128 stands for zero in the data rows.
Here are some points:
vec![115, 062, 106, 129, 157, 153, 145, 114, 129, 073, 067, 180, 149, 068, 161, 077]
vec![127, 084, 103, 138, 160, 155, 147, 108, 179, 083, 086, 152, 160, 081, 163, 103]
vec![103, 103, 103, 135, 100, 225, 105, 114, 108, 104, 101, 169, 116, 090, 162, 072]
vec![129, 124, 140, 119, 150, 066, 118, 123, 105, 161, 133, 110, 126, 179, 075, 169]
vec![128, 191, 133, 129, 118, 181, 073, 151, 135, 158, 217, 090, 104, 180, 141, 157]
vec![177, 177, 148, 102, 188, 020, 097, 141, 186, 185, 216, 062, 160, 178, 129, 195]
vec![178, 204, 161, 109, 086, 129, 112, 142, 108, 188, 241, 098, 111, 190, 122, 139]
vec![133, 065, 094, 092, 078, 230, 099, 101, 092, 130, 124, 169, 153, 097, 209, 110]
vec![174, 170, 108, 127, 184, 078, 092, 126, 177, 175, 156, 076, 156, 178, 149, 170]
vec![133, 135, 135, 134, 144, 071, 113, 149, 145, 182, 149, 073, 137, 156, 087, 159]
vec![131, 062, 114, 102, 130, 179, 152, 094, 171, 086, 129, 150, 157, 046, 162, 118]
vec![062, 082, 116, 172, 060, 192, 155, 122, 051, 109, 080, 199, 114, 050, 162, 106]
vec![118, 095, 143, 109, 053, 209, 147, 116, 087, 098, 149, 178, 113, 079, 163, 089]
vec![040, 104, 126, 172, 073, 196, 159, 135, 040, 094, 070, 180, 094, 048, 106, 082]
vec![115, 174, 133, 181, 086, 119, 095, 164, 055, 187, 203, 111, 070, 186, 072, 137]
vec![116, 094, 127, 125, 151, 105, 163, 127, 141, 125, 098, 149, 151, 068, 120, 121]
vec![082, 072, 116, 140, 152, 148, 153, 110, 116, 082, 016, 158, 120, 038, 160, 116]
vec![125, 065, 118, 100, 145, 129, 166, 095, 136, 077, 000, 174, 155, 089, 149, 077]
vec![191, 157, 133, 088, 182, 071, 109, 114, 175, 153, 114, 112, 168, 209, 091, 125]
vec![124, 163, 147, 150, 080, 119, 072, 136, 040, 181, 176, 103, 112, 195, 084, 148]
vec![160, 195, 136, 108, 085, 147, 102, 143, 132, 151, 255, 088, 131, 172, 159, 131]
vec![128, 133, 114, 117, 104, 233, 139, 101, 143, 116, 105, 117, 136, 075, 201, 128]
vec![171, 159, 157, 133, 160, 039, 130, 164, 149, 144, 188, 091, 111, 183, 071, 151]
vec![109, 063, 136, 113, 115, 121, 150, 131, 111, 069, 042, 180, 107, 054, 115, 086]
Then 12 other points, each followed by its number:
vec![199, 161, 155, 093, 154, 062, 126, 173, 192, 137, 176, 115, 105, 215, 094, 125] 0
vec![132, 052, 102, 086, 148, 155, 154, 115, 131, 048, 104, 177, 158, 071, 124, 119] 1
vec![172, 172, 122, 133, 178, 035, 112, 160, 156, 178, 166, 102, 123, 199, 085, 166] 2
vec![081, 086, 121, 147, 151, 109, 176, 133, 134, 058, 077, 193, 148, 053, 121, 115] 3
vec![156, 168, 153, 097, 177, 016, 127, 136, 170, 156, 070, 096, 127, 199, 079, 153] 4
vec![117, 084, 108, 099, 146, 132, 149, 106, 173, 070, 047, 121, 169, 097, 177, 124] 5
vec![163, 150, 140, 147, 167, 014, 145, 140, 145, 148, 163, 086, 134, 171, 073, 156] 6
vec![229, 119, 144, 089, 145, 090, 084, 134, 185, 155, 224, 077, 179, 184, 138, 167] 7
vec![115, 173, 143, 153, 096, 089, 134, 133, 082, 192, 130, 126, 103, 174, 079, 142] 8
vec![175, 118, 113, 072, 166, 096, 094, 103, 165, 150, 125, 105, 162, 203, 129, 132] 9
vec![102, 073, 132, 140, 161, 101, 182, 124, 137, 090, 055, 158, 142, 060, 115, 117] 10
vec![206, 163, 151, 071, 182, 029, 119, 120, 209, 191, 155, 073, 170, 218, 133, 179] 11
Which of these numbered points is nearest to each point below, ignoring the 3 directions in which the first points spread most? Its number follows each.
vec![208, 183, 146, 079, 171, 064, 093, 162, 217, 152, 172, 074, 140, 237, 102, 136] > 0
vec![181, 178, 147, 078, 084, 137, 089, 130, 155, 177, 238, 082, 137, 216, 157, 163] > 11
vec![158, 060, 135, 042, 127, 163, 146, 108, 187, 073, 072, 159, 168, 088, 188, 115] > 11
vec![086, 079, 107, 122, 096, 214, 131, 080, 123, 068, 058, 145, 151, 068, 192, 110] > 5
vec![122, 113, 126, 079, 172, 154, 169, 086, 228, 116, 051, 130, 172, 074, 211, 129] > 8
vec![189, 112, 108, 125, 175, 054, 123, 151, 161, 140, 185, 116, 167, 192, 077, 166] > 1
vec![167, 174, 159, 113, 069, 151, 107, 153, 103, 186, 255, 126, 092, 190, 107, 124] > 0
vec![025, 135, 133, 184, 120, 198, 162, 126, 104, 068, 068, 185, 101, 020, 148, 107] > 3
vec![075, 129, 119, 145, 110, 154, 147, 113, 099, 119, 053, 157, 091, 076, 138, 116] > 8
vec![087, 037, 123, 133, 169, 138, 152, 113, 131, 072, 045, 171, 154, 039, 129, 106] > 10
vec![121, 067, 129, 095, 132, 121, 168, 085, 158, 078, 000, 159, 163, 084, 155, 119] > 11
vec![104, 115, 135, 112, 155, 110, 153, 106, 155, 099, 010, 176, 130, 090, 124, 103] > 4
vec![188, 168, 133, 107, 203, 024, 123, 124, 187, 163, 099, 091, 155, 202, 086, 187] > 8
vec![077, 120, 104, 159, 095, 248, 097, 113, 086, 085, 095, 136, 106, 068, 204, 118] > 5
vec![117, 065, 103, 124, 134, 183, 115, 098, 139, 058, 043, 157, 169, 069, 157, 128] > 5
vec![162, 174, 136, 135, 049, 148, 052, 154, 033, 196, 255, 122, 065, 255, 089, 145] > 9
vec![169, 160, 136, 102, 061, 163, 079, 140, 098, 157, 255, 101, 138, 185, 159, 178] > 7
vec![172, 189, 133, 106, 096, 132, 123, 141, 157, 198, 237, 086, 140, 188, 151, 140] > 8
vec![150, 198, 134, 090, 096, 161, 108, 158, 154, 151, 240, 111, 103, 177, 164, 117] > 0
vec![205, 134, 130, 099, 135, 083, 094, 137, 165, 126, 186, 100, 165, 214, 114, 165] > 7
vec![079, 076, 107, 158, 053, 220, 173, 128, 069, 061, 118, 191, 096, 053, 150, 078] > 6
vec![054, 128, 122, 153, 079, 219, 152, 109, 079, 123, 121, 155, 081, 023, 172, 082] > 10
vec![202, 192, 138, 093, 167, 089, 114, 138, 207, 132, 151, 076, 151, 208, 131, 147] > 4
vec![178, 147, 140, 065, 153, 077, 089, 159, 228, 163, 196, 076, 154, 196, 126, 137] > 0
vec![167, 089, 140, 094, 133, 131, 188, 122, 181, 079, 101, 155, 145, 083, 133, 090] > 0
vec![142, 163, 121, 128, 105, 160, 082, 161, 104, 135, 232, 106, 124, 181, 109, 135] > 1
vec![101, 055, 112, 127, 150, 081, 184, 112, 119, 075, 031, 161, 127, 058, 102, 081] > 6
vec![073, 111, 143, 167, 082, 188, 168, 107, 083, 072, 029, 139, 102, 074, 155, 141] > 5
vec![160, 166, 142, 128, 189, 019, 107, 171, 149, 187, 137, 115, 119, 204, 055, 157] > 2
vec![167, 217, 142, 107, 091, 139, 101, 125, 156, 176, 234, 113, 133, 199, 174, 156] > 8
vec![219, 157, 132, 091, 158, 083, 123, 143, 199, 176, 227, 068, 174, 203, 131, 133] > 6
vec![102, 069, 144, 102, 141, 147, 155, 110, 127, 091, 068, 152, 161, 044, 155, 097] > 10
vec![097, 059, 116, 102, 072, 233, 109, 096, 070, 091, 108, 173, 132, 100, 172, 093] > 9
vec![124, 035, 107, 103, 139, 133, 147, 101, 112, 079, 066, 192, 164, 087, 112, 100] > 1
vec![163, 186, 109, 151, 122, 135, 088, 148, 130, 192, 222, 122, 110, 213, 106, 123] > 2
vec![168, 088, 123, 088, 151, 147, 172, 093, 207, 067, 104, 158, 170, 078, 170, 097] > 6
vec![153, 145, 153, 099, 192, 019, 112, 123, 173, 173, 065, 086, 147, 207, 083, 160] > 4
vec![082, 093, 124, 142, 163, 125, 175, 103, 124, 070, 042, 137, 146, 049, 115, 120] > 10
vec![114, 165, 142, 167, 072, 120, 105, 155, 055, 178, 192, 140, 071, 182, 082, 135] > 2
vec![184, 143, 108, 101, 205, 085, 097, 144, 191, 153, 163, 103, 153, 203, 125, 158] > 2
vec![066, 144, 137, 162, 087, 184, 166, 116, 057, 119, 041, 150, 094, 073, 122, 093] > 8
vec![071, 082, 107, 161, 104, 217, 174, 111, 069, 087, 099, 187, 116, 026, 153, 093] > 10
vec![218, 151, 150, 059, 144, 086, 096, 123, 230, 150, 183, 063, 171, 201, 143, 174] > 11
vec![104, 077, 131, 136, 047, 222, 121, 116, 049, 054, 120, 187, 110, 088, 148, 109] > 1
